The rows below come in pairs that one turn or mirror swaps. Which row does each named row swap with?
The rows were stretched afterwards, more along some directions than others.
ror: [ 19.9  36.2 -28.1   3.0  13.7  -8.6  -5.5   6.2   9.4 -10.4  -9.5 -11.2
 -15.8  -1.4 -13.5  -3.7 -21.8 -31.8]
Kag: [ 20.2  10.7 -11.8   9.2   8.2   3.8   3.6   3.3   9.6  26.3 -13.0  18.5
  13.9   5.7  -7.4  -4.6  -0.7  -2.0]
fis: [ 18.3  -1.6 -15.3  28.0  -0.3  -4.2   8.6   3.0   0.4 -10.7  -0.4  10.1
  -3.3   0.2  -3.8 -17.8 -18.4  12.2]
Bot: [ 15.5  23.9 -24.1   0.1   8.8 -12.8  -1.5  27.1  10.3  -9.9 -20.3   3.8
  -8.2   7.5 -23.2  10.8   7.1 -35.4]
Loto: [  2.4   3.4  -4.6   6.8  -0.2   5.2  23.6  17.7  25.5  -4.7 -19.2  31.9
   4.7 -21.8 -16.2  41.2  -1.5   2.5]
vizos: [ 23.0  19.9 -14.4   6.6   9.6   7.0  18.1  -2.5  -6.3  31.3  12.5   0.3
 -21.8   5.1  -6.8  -7.6  -4.0 -40.3]
nenem: [ -3.3 -10.0  25.3  21.0   3.7   7.7  15.2  -2.6   9.8 -20.5  -0.5   2.7
   7.0   9.8 -22.6   9.1 -10.0  18.0]
fuvif: [ -0.8  -3.7   8.9  16.3   7.2   8.7   6.6  26.0  31.6   0.0 -13.1  17.4
  -1.7  -1.2   7.6  30.3  -7.9 -21.6]
bebok: [ 15.8   6.7  -4.9   7.9   6.6   4.3  19.1  -7.1  -9.1  28.9  15.2  -4.9
 -23.7   6.8  -1.8  -4.4  -8.3 -41.8]
midav: [ 32.5  15.7 -20.1   9.3   8.2  -0.1  10.0  -2.6  -0.2  34.1   1.0   6.2
 -11.5   1.3  -3.3 -10.6  -9.4 -31.3]
giv: [ 15.2  35.8 -26.5   6.8  11.9  -5.0  -2.1  10.0  16.1  -4.3  -8.9 -11.2
 -15.9  -1.2 -15.8  -5.7 -25.4 -37.2]
nuf: [ 11.3 -13.3   4.2 -19.0  11.8  -2.6  -7.9   9.0  10.1 -13.0  -9.5  23.3
  21.7  10.6 -18.3   9.1  22.6  11.1]
fub: [ -0.9 -16.1   6.6  20.3   3.0   3.5  15.7  -7.4   7.2 -26.1  -6.6   3.6
  12.1  -2.2 -24.7   0.5  -7.2  38.3]
sef: [ 15.4  19.9 -31.6   0.8  11.1   1.4   7.4  16.6  20.0 -17.0 -22.2  -7.3
  -9.3  -4.6 -34.4 -10.0   1.1  -3.0]
kozot: [ 11.7  33.9 -18.0  10.1  11.0  -6.5  -3.0   5.3  11.2  -8.8 -15.0  -1.7
 -17.7  -5.9 -17.4   5.0 -29.6 -27.8]
zatet: [-10.1  -4.9  17.5  18.8   5.9  11.2  19.3  -6.6   0.9  -5.6   3.4   9.0
   1.1   2.6 -22.1  13.1  -8.5   9.8]
mumo: [ 24.0  10.2 -14.3   7.1  10.8   1.7  13.9  -6.1 -10.8  35.9   1.5   4.8
 -18.0   0.7 -10.6 -12.5  -7.6 -28.9]
suko: [ 14.0  24.2 -23.6  -0.3   5.2 -12.1   0.2  23.1   7.7  -9.0 -16.3  -1.0
  -9.4   7.9 -20.1   9.8   5.7 -36.4]
Bofe: [ 29.4   2.0  10.2   5.6  12.7  -8.0  -3.3  23.9  24.7 -16.0 -31.7  29.9
  15.1  18.2 -16.2  19.1  12.5   2.1]
vuf: [  5.7   2.5  11.9  21.4  12.9   8.8  11.9  36.1  29.5  -0.2 -23.0  15.7
  -4.9   6.8  -7.6  24.1  -0.7 -26.8]
kis: [  0.6   7.3   8.9   9.8   7.1  11.4  19.0 -11.1  -8.9  15.8  13.1  -6.2
 -18.6   4.8  -6.0   3.8  -8.4 -28.5]
meno: [ 18.0  30.7   8.8  28.4  28.5  13.1 -10.5  26.6  14.2  -2.7 -12.4  11.9
  19.0  16.6 -38.8 -15.2  10.9 -13.5]
san: [ -0.6   5.5 -19.2  12.3   0.8   3.7  18.4 -15.3 -23.5  14.0  14.4   0.4
   3.0  -4.7 -14.8  -4.3   2.3   5.4]
Zep: [ 22.1  16.5 -31.2  13.0   8.9   2.7  16.8  24.9  14.3   4.6 -24.5   4.8
 -12.6   2.9 -24.4  -3.3   8.9  -6.2]
letod: [ 10.9  23.7 -29.3  -5.0  13.2  -7.7  -5.1   3.4  13.3  -9.7 -16.9  -9.6
 -12.3 -11.0 -25.4  -6.2 -20.9 -20.3]
Zosid: [ 30.0  14.7 -34.4  14.2   7.1  -4.9   5.8  14.1  -2.5   5.2  -4.6   4.2
 -12.6   9.8   8.8 -13.7  -3.0 -14.9]
Seku: [22.3 21.4 -0.7  4.3 26.5 16.4  3.3 20.1  7.9 -1.6 -8.2 19.3  8.2 10.0
 -5.0 14.3 20.8 -7.4]
Pego: [  0.2  10.0 -20.1  14.0  -0.4   3.0  16.2 -15.1 -24.0  12.0  15.7  -5.6
   0.6  -2.5 -13.8  -8.2  -0.2   0.9]
zife: [ 29.4  16.2  12.8  17.7   9.6  -7.6  -0.1  27.3  25.1 -19.3 -29.7  25.1
   2.6  17.6 -15.1  23.5  -4.9  -5.6]
Vemeg: [ 13.3  -9.1 -13.9  26.7   0.6  -7.5  11.5   2.0  -4.4 -10.8  -9.6   8.5
  -0.1  -4.3 -14.7 -13.5 -19.0  26.8]
zizu: [  5.8 -15.2   4.6 -17.9   7.8   4.4   0.5   0.0   8.7 -15.8   6.8  16.9
  16.8  10.4 -10.0   3.9  19.4   5.1]
peg: [ -2.1 -12.3 -16.2 -20.0   4.5   6.8   4.7  -5.1   3.2  -2.2  13.9   1.2
   6.5   4.6   5.1   3.4  15.4  -3.2]
Kuru: [  9.6   5.9   6.8   6.5   7.7   6.9  21.1  -4.2  -5.8  25.5   7.7   3.6
 -24.8   7.0 -10.5   6.6  -7.3 -42.3]
sen: [ 11.0  18.1  -0.7   2.8  20.4  15.9  -1.3  14.6  14.2  -0.5 -12.8  28.0
  20.5  -3.0  -7.2  23.3  17.2  10.3]
Tepel: [ 10.3  13.7 -19.6  -3.9  11.7   3.4  -1.1  11.1  19.0   6.7 -22.8  16.9
  23.5   5.7 -14.7   9.9   9.5   8.5]
Fato: [ 14.7  31.7  -7.1   9.2   9.9  -6.3  -2.8  15.7  16.4  -4.7 -18.9   1.4
 -19.6   2.8  -5.1  15.5 -21.3 -41.5]
dena: [ 22.6  20.5   7.4  13.1  11.4  -7.7   2.9  32.6  25.1  -8.7 -33.1  31.1
  -7.6  13.4 -15.4  33.3  -4.0 -25.6]
fera: [ 31.6   7.1 -25.6  14.2   9.7  -8.4   2.3  15.9  -5.2   0.3  -7.4   8.9
  -5.0   6.1   4.2  -9.3  -4.6  -7.2]
Tamo: [ 18.0  28.3 -33.9  -1.5  16.5  -2.6  -0.6   2.8  12.3 -16.2  -8.1 -22.3
 -11.9  -5.5 -31.4 -19.4 -14.7 -20.7]
riler: [ -1.0 -18.1  -8.7 -16.5   8.0   5.3  -2.4  -3.9   0.1  -8.8  14.1   2.2
  12.7  -0.3  -2.7   0.5  14.2   6.6]

Kuru pairs with kozot
fis pairs with zizu
Tepel pairs with Zep
zife pairs with nenem
Bofe pairs with fub
Fato pairs with kis
Loto pairs with meno

